Which row each row swaps with, under one turn or mirror
j467: [-1.748, -1.656, -0.211, 0.854, -1.003, -1.423, -1.522, 3.494, -1.086, 1.851, -0.020, -0.605, -0.467, 1.971, -0.003, -0.183, 1.661]
j855: [-3.893, -1.845, 1.839, -1.303, 2.265, -2.153, -1.798, 0.004, -0.528, 2.592, 0.553, -0.678, 0.413, -0.461, -0.020, 0.520, 1.410]
j920: [-0.593, -0.801, 1.362, 0.263, -0.371, -0.781, -0.350, 1.522, -2.419, 2.892, 2.743, -1.624, 0.734, 0.102, 1.710, -0.572, 0.724]
j271: [-0.503, -1.978, 3.165, -2.263, 0.297, 0.920, -1.299, 0.869, -1.492, 1.429, -1.014, -2.064, 1.231, 0.555, 2.134, 2.150, -2.644]
j679: [-0.103, 0.050, 0.755, 1.796, -0.790, 0.996, -1.007, 0.812, -1.806, 2.625, 0.981, -0.277, 0.186, -0.539, 1.529, 0.097, -0.621]
j779: [-2.050, -2.684, 3.150, -1.416, 1.574, -1.070, 0.720, 2.142, -2.337, 1.372, 1.408, -2.572, 1.557, 0.076, 1.848, 0.717, 0.317]
j770: [-2.090, -2.331, -0.031, -2.049, -1.575, -1.732, -1.179, -0.226, 0.030, 0.998, 1.386, -0.083, 0.362, 0.852, -1.954, 1.444, -1.543]
j239: [-3.744, -2.805, 2.626, -1.762, 2.256, -1.686, 0.397, 1.217, -0.365, -0.571, -1.330, -0.418, 0.637, 1.109, 0.933, 0.825, 0.639]
j59: [-0.610, -2.298, 2.651, -2.176, 0.059, 0.593, -0.534, 1.232, -2.397, 1.604, -1.052, -2.962, 2.078, 0.449, -0.033, 1.325, -2.388]
j44: [-0.195, -0.393, 1.147, 1.051, -1.014, -0.565, -0.994, 1.258, -2.580, 3.379, 2.048, -1.500, 0.948, 0.210, 1.484, -0.701, -0.340]
j349: [-1.587, -0.530, 0.525, -0.064, 1.063, -1.214, -2.681, 1.554, -1.170, 1.055, -2.671, -2.168, -1.708, 2.142, -0.194, -0.472, 0.138]
j35: [-0.840, 0.226, 2.703, -1.127, 1.450, -0.182, 0.183, -1.783, -0.221, -0.753, -0.059, 0.340, -0.122, 0.188, 1.937, 0.125, -1.154]
j179: [-3.852, -1.855, 1.445, -1.473, 2.035, -2.404, -1.871, 0.570, -0.506, 2.735, 0.443, 0.151, 0.651, -0.295, 0.985, 0.413, 1.846]
j448: [-0.158, -1.206, 0.856, 1.667, -0.441, 0.896, -1.213, 2.335, -0.225, 2.170, -0.251, -0.302, -0.319, -0.735, -0.045, 1.989, -0.961]
j531: [-1.711, -1.841, 3.359, -1.488, 0.199, 1.005, -1.174, 0.871, -1.526, 1.083, -0.217, -1.184, 2.136, 0.021, 2.723, 2.475, -2.086]
j958: [-1.309, -1.287, -0.302, -0.187, -0.876, -2.430, -0.570, 0.886, -1.985, -1.085, 0.690, -1.526, -0.525, 2.835, 0.371, -1.692, -0.226]
j317: [-0.282, 0.560, 0.122, -1.025, -2.959, -1.286, -1.857, -0.631, -1.132, 0.621, -0.014, 0.600, 1.708, 1.882, 1.085, -1.072, -0.190]
j103: [-2.212, -2.063, 2.683, -0.570, 2.071, -1.508, -0.425, 2.210, -1.116, -1.649, -2.542, -2.180, 0.927, 0.721, 0.706, 1.442, 0.501]
j510: [-1.627, -1.131, 1.615, -0.911, 1.198, -1.004, 0.731, -0.835, -1.694, -1.851, 0.102, -1.574, -0.440, 1.626, 1.944, -0.699, -1.762]
j580: [-1.707, -0.920, 0.355, -0.179, 1.319, -1.122, -2.626, 2.146, -1.240, 0.726, -2.834, -1.497, -1.532, 2.210, 0.954, -0.088, -0.098]
j209: [0.082, -1.738, 2.740, -2.553, 0.750, 0.019, -0.062, 1.570, -1.918, 2.473, -1.656, -2.611, 1.184, 0.490, -0.170, 1.384, -1.703]
j74: [-2.150, -1.224, -0.042, 0.811, -1.182, -2.780, -1.940, 2.054, -0.777, 0.607, 1.071, -0.693, 0.883, 0.427, -0.489, 0.407, 2.407]
j824: [-2.138, -1.272, -0.854, 0.593, 0.120, -1.343, -2.301, 2.466, -1.220, 2.572, -1.143, -0.906, -1.246, 1.764, -0.328, -0.636, 1.457]
j100: [-2.153, -2.069, 2.873, -0.596, -0.857, 0.682, -1.361, 0.896, -0.655, 0.667, -0.306, -0.871, 2.324, -0.505, 3.366, 2.762, -0.579]
j208: [0.522, -1.646, 2.123, -2.754, 0.104, -0.162, 0.013, 1.952, -1.482, 1.974, -2.317, -2.063, 1.472, 0.609, -1.167, 0.902, -1.056]
j665: [-1.627, -1.439, -0.425, -1.813, -1.742, -2.057, -1.352, -1.028, -0.604, 1.125, 1.638, 0.045, 0.351, 1.179, -1.484, 0.425, -1.298]
j529: [-0.840, -0.974, 0.335, -2.378, -2.303, -1.803, -1.505, -0.966, -0.666, 0.644, 1.683, -0.833, 1.333, 1.603, -1.123, -0.347, -0.949]
j455: [-0.166, -0.391, 1.775, 0.007, -0.644, -1.070, -0.984, 1.512, -0.683, -1.483, -3.587, -0.506, 1.359, 1.713, 1.585, 0.162, 1.068]
j47: [0.198, 0.410, 0.177, -1.498, -2.902, -1.118, -2.173, -0.283, -0.787, 0.480, -0.244, 0.329, 1.691, 1.827, 1.270, -0.727, 0.137]
j747: [-2.849, -2.345, 2.067, 1.073, -0.887, -0.810, -1.727, 2.030, -0.414, 1.047, 0.950, 0.295, 1.772, -0.964, 1.146, 2.515, 1.163]
j14: [-2.929, -2.246, 1.659, 0.552, -0.931, -0.999, -1.666, 1.180, 0.059, 0.549, 1.360, 0.609, 2.045, -1.112, 1.801, 2.630, 1.121]
j619: [-3.952, -0.926, 1.232, -1.211, 1.849, -2.762, -1.950, 0.485, -1.081, 2.455, 0.451, -0.367, 0.566, -0.298, -0.430, -0.179, 2.004]
j38: [-0.578, 0.005, 0.518, -0.540, -2.841, -0.871, -1.622, -0.294, -0.701, -0.296, -1.536, 0.238, 1.907, 1.492, 2.175, -0.502, 0.787]
j714: [-3.598, -2.478, 2.383, -2.358, 3.271, -1.632, -0.751, 0.801, -0.093, 1.005, -1.023, -0.724, -0.276, 0.934, 0.748, 1.001, 0.932]
j885: [-0.705, -0.503, -0.137, -1.648, -2.605, -1.594, -1.817, -1.219, -1.082, 1.688, 0.697, 0.557, 1.612, 1.060, 0.552, -0.908, -0.749]
j420: [-0.289, -0.380, 1.875, -0.071, -0.487, -1.561, -0.883, 0.850, -0.383, -1.806, -3.206, -0.141, 0.984, 1.728, 0.953, -0.082, 1.125]
j985: [-2.387, -0.663, 1.183, -0.283, 1.802, -1.079, -2.770, 2.322, -1.344, 0.553, -2.127, -2.488, -1.711, 1.869, 0.007, 0.319, -0.177]
j217: [-1.858, -2.214, 2.811, -1.622, 0.069, 1.178, -1.355, 0.346, -1.509, 0.788, -0.336, -0.746, 2.275, -0.530, 2.649, 2.365, -1.828]
j258: [-1.594, -0.835, 2.617, -1.299, 1.549, -1.291, 0.190, -1.524, -1.245, -1.309, 0.109, -1.328, 0.126, 1.440, 1.959, -0.075, -2.000]
j872: [-0.431, -0.546, 1.893, -1.428, 0.989, -1.249, 0.562, -1.208, 1.065, -0.174, -1.495, 1.374, 0.758, -0.324, -0.025, 0.207, 0.134]

j824 is swapped with j714
j239 is swapped with j467
j958 is swapped with j779
j420 is swapped with j747
j349 is swapped with j855
j38 is swapped with j100
j770 is swapped with j208
j529 is swapped with j59
j44 is swapped with j258

Which row each row swaps with, under one turn or mirror
j360: [-0.205, 0.826, 0.798, -0.521, -2.326, 2.046, 0.342, -1.043, 1.223, -0.473, -0.009, 2.237, -1.006, -1.837, -0.314, 2.808, -2.519, -1.840, 0.365, 1.679]
j311: [1.859, -3.259, 0.456, 0.084, 1.163, -1.226, 0.244, -0.403, 1.204, -2.732, 0.684, 0.928, -1.403, 0.635, 2.443, 3.406, -0.173, 0.879, 0.301, -1.127]
j497: [1.932, -3.169, 1.557, -0.095, 0.487, 0.026, 0.331, -0.651, 2.359, -1.680, 0.669, 0.985, -1.428, 1.001, 3.017, 2.942, 0.152, 0.589, 0.136, -0.975]
j177: [0.355, -0.049, -0.166, 0.020, -1.712, 0.240, 1.936, -0.409, 2.335, -0.909, -1.834, 4.278, -2.748, -2.554, 1.656, 3.577, -1.549, 0.293, -0.688, 0.316]
j967: [1.788, -2.989, -0.107, -0.410, 0.001, 2.564, 0.070, -0.249, 1.357, -0.174, 0.935, 2.309, -2.259, -0.277, 0.730, 3.778, -4.376, -1.324, 1.595, -0.647]
j489: [1.337, 1.402, -0.406, -0.357, -0.171, 2.996, -0.119, 1.172, 0.138, 0.550, -1.222, 3.346, -2.077, 0.830, 0.939, 2.342, -2.701, 1.147, -1.454, -2.097]
j475: [-1.399, 0.266, -0.107, -1.806, -0.429, 0.638, -2.262, -0.877, 1.831, -0.224, 0.723, 2.001, -0.509, 0.291, 1.057, 1.756, -3.673, 1.643, -1.117, -1.118]
j684: [-0.218, 0.551, -0.894, -0.659, 1.710, 0.782, 0.097, 0.091, 0.264, -1.402, 0.290, 3.189, -2.541, -1.354, 0.727, 4.493, -2.987, 1.295, 1.491, -2.675]
j286: [1.746, -1.432, -0.863, -1.348, -3.317, -0.606, 0.882, -0.147, 0.071, 1.108, 0.333, 1.208, -1.779, 0.119, -0.473, 3.312, -1.368, -0.319, -0.518, -2.269]
j265: [1.067, 0.903, -1.066, -0.222, -0.136, 1.320, 2.675, 0.450, 0.324, -1.773, 0.669, 3.640, -0.865, 1.326, 2.518, 0.564, -0.848, 0.053, -0.621, 2.466]
j965: [1.400, 1.231, -2.298, 0.075, 0.752, 0.890, 2.112, 0.589, -0.214, -1.589, 0.730, 3.841, -0.638, 1.446, 1.207, 2.329, -0.407, -0.372, -0.752, 2.109]
j615: [1.214, -1.382, -0.385, -2.041, -1.220, 1.125, 0.129, -0.376, -0.519, 0.083, -1.925, 2.521, -1.874, -0.810, -0.396, 3.329, 0.145, 1.749, 1.513, -2.676]
j587: [-0.209, -1.882, -0.080, -2.067, 1.662, 1.619, -0.574, -0.498, 1.124, 1.034, -0.118, 2.222, 1.523, 0.819, 0.568, 2.800, -2.278, 0.424, -0.128, -1.527]
j203: [-1.174, -1.723, 0.159, -1.027, 0.118, 2.213, 0.349, -1.372, 0.237, 2.479, 0.613, 1.643, -2.855, -0.388, 0.538, 3.197, -2.985, 1.040, 0.492, 1.813]
j118: [-0.429, -2.034, -1.474, -1.620, -0.730, 1.478, -2.383, 0.087, 0.198, -0.664, -0.178, 3.392, -0.922, -0.546, -0.825, 1.278, -2.116, 1.607, -1.886, -1.324]
j626: [0.083, 1.378, -2.246, 0.406, -0.459, 0.319, 2.150, 0.990, 0.396, -1.891, 0.890, 3.121, -0.701, 1.587, 2.062, 1.553, 0.000, 0.574, -0.512, 1.595]
j106: [0.817, 1.105, -2.516, 1.207, 0.244, 1.818, -0.635, 0.657, 1.847, 0.306, 0.704, 2.116, -2.784, -1.068, -0.216, 3.656, -0.657, 1.603, -0.188, 1.259]
j284: [-0.027, -1.468, -2.667, -0.924, 0.338, 1.304, -0.794, -2.416, -1.294, 1.357, 1.350, 2.532, -2.331, -0.203, 1.013, 2.493, -2.708, 1.151, 1.591, -0.108]
j566: [0.503, -1.701, -0.317, -2.345, -0.086, -0.198, 0.218, -1.325, -1.804, 0.122, -1.403, 2.121, -0.190, -3.021, 0.694, 3.676, -0.647, 0.279, 0.257, 0.159]
j507: [1.594, 0.936, -1.086, -1.087, 0.218, 0.408, 1.902, 0.997, 0.872, -1.767, 0.413, 2.968, 0.188, 0.628, 1.844, 1.270, -0.218, -0.748, -0.925, 2.630]
j289: [2.655, -3.441, 0.970, 0.037, 1.072, -0.512, 0.934, -0.231, 0.911, -1.712, 0.321, 1.018, 0.023, 0.416, 2.482, 3.083, -0.242, 1.486, 0.384, -0.605]
j230: [0.658, 0.270, -0.791, 0.288, -2.894, 2.247, -0.518, -1.096, 0.022, -0.810, 1.521, 0.480, -2.556, 1.345, 1.091, 2.453, -3.367, -0.881, -0.004, -1.366]
j71: [2.234, -3.081, 0.575, 0.148, 0.886, -1.475, 0.176, 0.319, 1.306, -1.418, 0.712, 0.853, -0.934, 1.526, 2.685, 1.665, -1.217, 0.654, 0.674, -1.277]
j699: [-1.019, 0.791, -0.946, -0.279, -0.158, 1.120, -0.983, -0.842, -0.823, -0.237, -2.539, 1.933, -3.460, 0.795, -0.911, 1.488, -2.072, 0.505, 0.610, 0.277]
j194: [2.898, -3.151, 0.864, -0.166, 0.686, -0.445, 0.687, -1.012, 1.222, -1.377, -0.595, 1.255, -1.315, 0.639, 3.036, 2.590, 0.767, 1.153, 0.668, 0.384]
j538: [-0.895, -2.622, -1.421, -1.085, 0.247, 1.395, 0.130, -0.517, 2.461, -0.835, -0.710, 0.067, -2.592, 0.869, 0.149, 1.793, -1.122, -1.387, 0.020, -1.788]
j290: [-0.069, 0.834, -1.879, 0.465, 1.147, 0.563, 2.153, 1.098, -0.306, -1.994, 0.271, 2.976, -0.438, 1.401, 2.246, 0.897, -1.361, -0.057, 0.475, 2.179]
j559: [2.279, -3.112, 0.754, 0.087, 0.506, -0.575, -0.234, -0.032, 0.446, -1.814, 0.687, 0.747, -0.476, 0.482, 2.202, 1.698, 1.069, 1.623, 0.317, -0.451]
j773: [0.672, 0.709, -0.958, 0.370, 0.374, 1.561, 1.890, 1.816, -0.293, -1.595, 0.408, 3.972, -0.328, 1.009, 1.975, 1.657, -0.397, -0.025, -0.582, 2.510]
j753: [0.573, -0.747, -0.106, -0.422, -2.023, 1.070, -1.548, -0.441, -0.481, -1.143, 1.347, 4.205, -3.024, -1.649, 2.322, 2.043, -2.632, 2.626, 0.919, -1.470]
j288: [1.139, -2.095, -1.525, -1.042, -2.977, -0.521, 0.113, 0.692, -1.446, -0.667, 0.333, 2.749, -2.200, -1.425, -0.312, 3.187, -1.379, 0.204, -1.077, -1.976]
j27: [-1.483, -0.097, 1.027, -0.316, -1.832, -0.094, 1.740, -0.630, 0.805, -0.138, -1.030, 2.750, -3.528, -1.466, 1.358, 4.249, -3.213, 0.012, -0.723, 0.767]
j616: [0.629, -0.164, 1.069, -2.496, -3.762, -0.132, -0.117, -0.997, 0.626, -0.372, -0.715, 2.938, -2.082, -0.247, 0.448, 0.886, -1.676, 0.809, 0.159, 1.888]
j368: [-0.158, -1.555, 1.694, -1.966, 0.988, 1.290, -0.303, -0.411, 0.399, -1.318, 0.285, 0.176, -1.852, 1.778, 0.000, 1.868, -3.830, -0.471, 0.830, 0.482]
j757: [1.736, -4.071, 1.540, 0.422, 0.334, 0.208, 0.506, 0.364, 0.941, -1.577, 0.107, 1.271, -0.692, 1.294, 2.759, 2.676, -0.047, 0.677, 0.636, -0.281]
j719: [1.702, 0.029, -1.506, -0.982, 0.611, 3.434, -1.686, 0.187, -1.683, -1.376, 0.815, 2.873, -2.353, -1.168, 1.444, 2.501, -0.982, 2.566, -0.284, 0.352]
j784: [0.927, -3.339, 0.300, 1.187, 0.670, -0.914, 0.764, -0.768, 1.575, -2.016, 1.015, 0.653, -0.780, 0.278, 2.910, 3.020, 0.093, 0.579, 0.918, -0.666]
j383: [2.200, -2.118, -0.992, -0.635, -2.778, -0.819, 2.040, 0.406, -0.110, 0.790, -0.240, 1.256, -1.228, -0.493, -0.281, 3.091, -1.027, -1.099, -0.612, -1.467]
j777: [1.231, -0.700, -0.949, -0.077, -0.703, 3.086, -1.189, -1.632, 1.175, 1.276, 1.003, 4.586, -1.665, 0.827, 1.322, 1.215, -1.859, 1.378, 0.954, 1.302]
j867: [-0.429, -0.088, 1.080, 0.345, -0.105, 1.727, -0.598, -0.114, -1.790, 0.050, -0.449, 1.390, -0.348, -2.478, 0.123, 3.873, -2.443, 1.809, -0.129, 1.456]
j956: [-0.222, -1.758, -0.693, -2.259, -1.047, 2.003, -2.056, 0.737, 1.094, -0.527, 1.384, 0.252, -1.821, -2.599, 0.671, 3.588, -1.513, 0.262, 0.988, -0.307]
j396: [-1.157, -0.361, -0.190, -1.032, -0.613, 0.226, 0.866, -0.593, -1.939, 0.173, 0.023, 1.030, -0.185, 0.621, 0.925, 3.468, -4.728, -0.522, 0.110, -0.710]
j840: [0.844, 1.251, -2.327, 0.457, 0.605, 1.378, 1.622, 0.616, 0.086, -1.473, 0.579, 3.182, -0.834, 0.619, 3.744, 2.079, -1.615, 0.365, -0.570, 2.247]
j600: [-0.997, -0.818, -0.591, -0.362, -0.118, 0.605, 0.729, 1.143, 1.781, -1.039, -2.530, 1.169, -1.411, -2.372, 1.403, 4.309, -2.881, -0.217, -0.535, -1.353]
j527: [1.838, -2.835, 0.485, 0.837, 0.172, 0.079, -0.172, 0.257, 1.190, -1.833, 0.988, 0.339, -0.517, 0.556, 3.617, 2.278, -0.140, 1.869, 0.782, -0.559]
j127: [-0.137, 0.628, -1.196, -0.751, 0.518, 1.042, 2.194, 0.359, 0.525, -2.129, 0.168, 2.717, -0.583, 0.969, 2.321, 1.541, -0.719, 0.034, -0.024, 3.585]
j558: [-0.783, -2.602, 0.308, -2.713, -2.461, 1.744, -0.020, 0.276, -0.819, -1.437, -0.337, 2.608, -2.525, 0.297, 0.263, 0.364, -2.075, 0.912, 1.389, -0.615]
j540: [-0.452, 0.365, -0.663, -0.313, -1.056, 0.626, 1.159, -1.441, 1.757, -0.858, -1.227, 4.552, -2.822, -2.588, 1.215, 4.065, -2.407, -0.396, -0.436, -0.110]
j611: [1.743, -0.998, -1.783, 0.988, -3.147, 0.674, 0.559, 1.201, -0.134, 0.666, 0.064, 1.927, -4.176, -0.542, -0.019, 1.424, -1.769, -0.199, 0.928, -0.321]
j593: [0.602, 1.719, -1.716, -0.085, -0.199, 0.802, 2.110, 0.610, -0.040, -1.743, 1.413, 2.781, -1.729, 1.332, 2.507, 1.750, -0.562, -0.181, -1.005, 2.340]

j757 is swapped with j773
j538 is swapped with j106
j615 is swapped with j360
j489 is swapped with j967
j127 is swapped with j559
j593 is swapped with j311
j286 is swapped with j540
j777 is swapped with j587
j784 is swapped with j626
j600 is swapped with j611
j27 is swapped with j288
j965 is swapped with j497
j956 is swapped with j699

